Turns, then the turns between two rows, first turn first; the first pair answered
bavom (before => after):
[ 76   8 -36   4  24  14 -11 -32 -18  46 -29] => [ 49  -5 -18  -1  -4  43 -59 -56  14 -11  32]
[  5  49  35  -1  20 -15 -43  49  50 -35  15] => [ 46  33  -3   0   9 -21  33  43  10  51 -54]
[  2 -33  -2  13 -51  22   7 -44   9 -11   6] => [-28  21  15  13  19 -13 -35   8   9 -43  16]
garud (before => after):
[-23   3  20  19   0 -14  14   9 -17 -10 -26] => [-24   5  18  22   7 -16   7   3 -20   6 -29]
[ 20 -22 -22 -12 -16  28 -15 -29  18  -7  31] => [ 20 -23 -27 -16 -17  25 -16 -32   9  10  20]
[ 11  -2 -20 -17   0 -19 -32  16   6  -6 -12] => [  8  -8 -10 -17 -25 -16 -13  14  14 -13 -16]
Maso (before => after):
[-15  -3  -6 -20 -12 -32  43  19  22  11  14] => [ 10   4 -28 -18  14 -19   5 -10  -8  40  15]
[  6   8 -18 -12   6 -11 -21  10   2 -24  30] => [  5   7 -11  -4   5  -4 -18  16   3 -32  29]
[-71  -5  36  44 -41  -2  17  -1 -52 -26   0] => [-58  -9   3  34   2  10 -11 -18 -94  26  12]
[ -3 -10  -5   4   7  18 -11 -17 -61  42  -5] => [ 34  15  22  19 -11  29 -19 -26 -24 -11 -27]
dobu (before => after):
[  6  -3  13  25 -28  23 -11 -41 -25  -9 -16] => [ 28   4  14  18 -21  26 -28 -36   3 -26   0]
[-17   4  20 -11 -31  -7   8   3  20 -28   6] => [-17  -5  11   4 -37   0  24 -14 -19   0  -2]
[ 34  18  -4   9  38  -7  -5 -16  22 -22  -1] => [  2  15  13  21  24 -24  25   9  28 -34 -11]
vum (before => after):
[ 25   2 -17 -12  -5   5   5   5 -14  29  26] => [ 35  25   4   3  12   3 -19   5 -11   0  13]
[ 22   2  -4 -17   2   0  -8  17  19   0  13] => [ -1  14  17   7  10  -1  -4  17 -14 -10  -9]
[-38 -25   1   5 -24 -14  34  16  -4  -2 -10] => [ 15 -22 -17 -24 -16   2   4   7  45 -16  16]
Pairs:
Between the rows of a pair lie 2 to 3 turns.
[-32  31  23  35  42 -22 -50  11 -42 -17   6] => [ 33  11  32  23 -32  12 -33 -16  31 -58 -17]	vum Maso Maso
[ 44 -16   3 -13 -19 -14  58  17  56  -8 -41] => [ 20  -4  22  25 -22 -14  63   0  -3  -1 -80]	vum dobu
[ 27  -8   3 -24  -1 -16  29  22  47  17 -25] => [ -4   3  43  20 -31   8  -9  -8  23 -48   0]	dobu bavom vum
[ -3   6 -28  -1  39  -6 -42 -10 -43  30  13] => [ 32   7 -12 -35  25 -25  -5  44  38   7 -18]	dobu bavom dobu
[ 68  20   4  10  17  -6   1   5   1  11 -62] => [ 13  15  41  40 -33  17   7 -25 -30 -17 -56]	bavom vum
[-50  13  38  17 -33  -6  20  15  -7 -33 -12] => [ -7 -31 -29 -26  -8  -1   7 -21  -9  50  40]	vum Maso
[ -3 -33 -39   2 -17  22  22 -34 -13  30  17] => [ 46   4 -24  22  25  18  -8 -21 -15  28 -32]	vum bavom bavom
[-40  13  -2 -22  17 -19  -6  48  40 -17  37] => [ -9  45  18  20  41 -28   8  47   2  -4 -42]	bavom vum vum
[ 38  42  -8  24 -34   1  15  -8  -2 -30 -48] => [ -3  -1 -20   8 -69   4  46 -18  -6  -2 -19]	bavom dobu vum
[ 27 -34  23  17 -94  33   9 -44  -2  20 -20] => [-91   4  37   3 -15 -19 -23  30  -7 -11  56]	bavom Maso
[-15  -2  25   4 -18  16   0  18   9 -62  -1] => [-20 -31 -18   6 -23  22  18 -18 -47  11  -2]	vum dobu
[ 10 -33 -17   1 -27   9  13 -46 -31  44  -1] => [ -9 -11 -26 -21  37 -34  -1  19  -5  48  26]	bavom bavom vum
[ 15   2 -27 -17   3  -7  29  34  19  23  15] => [-20  24  23  24 -18   8   8  23  -8 -27  -9]	bavom vum dobu
[-37  33 -10 -11  75 -17 -81  12 -54 -17  30] => [  1 -51 -32 -13 -45  42 -45 -81 -33  17  44]	bavom bavom
[-28  -5 -12 -32 -26   8  -8 -12  73 -25  59] => [-31 -10 -44 -14   9  14  -6 -53  -9  54  52]	dobu Maso
